Each scene shows the same named points in several views, each turned, perhaps mirrored, and shifted as a whole.
A view may leave some points out. In some views, one point has been moved. Which views, in the order they come, and which point in each? Write no view if no view has one.

Scene 1 (6 views)
view 1:
  begap [-0.95 -0.81  1.41  0.80 -0.71 -1.37 -0.74  3.62]
  Fuzek [-1.66 -1.18  0.44  1.20 -1.12 -1.47 -0.74  1.70]
  nin [ 0.59 -0.92  2.66  1.46 -1.37 -2.28 -0.43  3.30]
  rup [ 0.32 -0.87  2.17  1.34 -1.72 -2.22 -0.47  2.06]
  beped [-1.12 -0.55  0.27  0.39 -0.92 -1.55 -0.89  1.89]
  vavo [ 0.30 -1.47  2.99  2.52 -1.19 -2.52 -0.30  4.36]
view 2:
  begap [-7.42 -3.75 -3.39  1.25 -0.61 -0.03  0.21  3.48]
  Fuzek [-8.12 -2.97 -2.45  0.61  0.07 -0.64  1.38  4.37]
  nin [-6.30 -1.88 -3.14  1.75 -1.02  0.23 -0.49  3.33]
  rup [-6.75 -1.44 -2.47  1.24 -1.03 -0.38  0.08  3.69]
  Pir [-6.81 -4.34 -3.58  0.74  1.79 -0.56  0.83  3.78]
  Dagi [-6.27 -4.24 -3.65  1.51 -1.56 -1.62 -1.02  2.30]
  vavo [-5.75 -1.90 -3.78  2.12 -0.24  1.31 -0.77  3.20]
  beped [-8.46 -3.28 -2.49  0.70 -0.94 -0.65  1.11  4.17]
view 3:
  Fuzek [-0.55 -2.32  0.54  1.27 -0.32 -2.23  1.53 -1.05]
  begap [-1.57 -0.92  0.03  1.00  0.59 -2.50  0.48 -1.34]
  beped [-0.49 -2.23  0.34  1.61 -0.21 -2.49  0.94 -1.95]
  Pir [-1.95 -1.36  0.70  0.26  1.11 -0.89  1.87 -0.25]
  nin [-1.26 -0.26  0.08  0.60  0.21 -4.37  0.06 -0.24]
  Dagi [-1.23 -0.06  0.83 -0.05  2.44 -3.38 -0.27 -2.14]
  vavo [-2.23  0.38 -0.40  0.39  0.14 -4.06 -0.03  0.77]
  rup [-0.48 -1.14  0.40  0.69 -0.17 -4.39  0.57 -0.48]
view 4:
  Dagi [-3.12  1.96  1.75  1.42  0.01  2.68 -1.59  4.71]
  vavo [-1.11  2.90  1.45 -1.39  1.14  4.60 -1.80  4.37]
  Pir [-3.96  4.97  3.42  0.08  1.55  3.71 -2.29  3.91]
  rup [-1.64  3.40  1.08  1.18  1.30  5.44 -2.03  4.93]
  Fuzek [-2.38  5.49  2.44  1.83  1.61  4.91 -2.35  4.63]
  begap [-2.08  4.19  2.22  0.92  0.84  3.43 -2.06  4.48]
view 5:
  Fuzek [-1.70  0.00  5.78 -2.12  0.01  0.16  0.49 -2.83]
  vavo [-0.38  3.85  5.98 -2.72  1.60 -0.09 -0.33 -2.06]
  begap [-0.65  1.32  5.16 -2.17  0.52  0.71 -0.79 -2.98]
  Pir [-1.59  0.66  5.33 -2.62 -1.41 -0.59  0.18 -4.13]
  Dagi [-1.29  2.88  4.75 -1.89 -0.01  1.03 -2.52 -4.15]
  beped [-1.76 -0.06  5.56 -1.70  0.46  0.88 -0.19 -2.81]
  rup [-2.37  2.39  6.40 -1.78  1.12  0.38 -0.14 -2.63]
view 6:
  begap [-1.66 -1.96  1.28  1.04 -1.06 -0.53 -0.10 -0.58]
  vavo [-2.15 -2.14  2.06  2.61 -1.95  1.62  0.93 -0.32]
  rup [-2.90 -1.82  1.72  2.34 -0.67  0.66 -0.96 -1.47]
  beped [-2.50 -1.57  1.27  0.80  0.37 -1.25 -0.85 -1.05]
  Fuzek [-2.87 -1.86  0.90  1.25  0.60 -1.19  0.02 -1.40]
  Dagi [-0.82 -2.60  0.67  1.10 -3.01 -0.06 -1.48 -1.25]
Views with a point moved: view 5
  moved in view 5: Pir
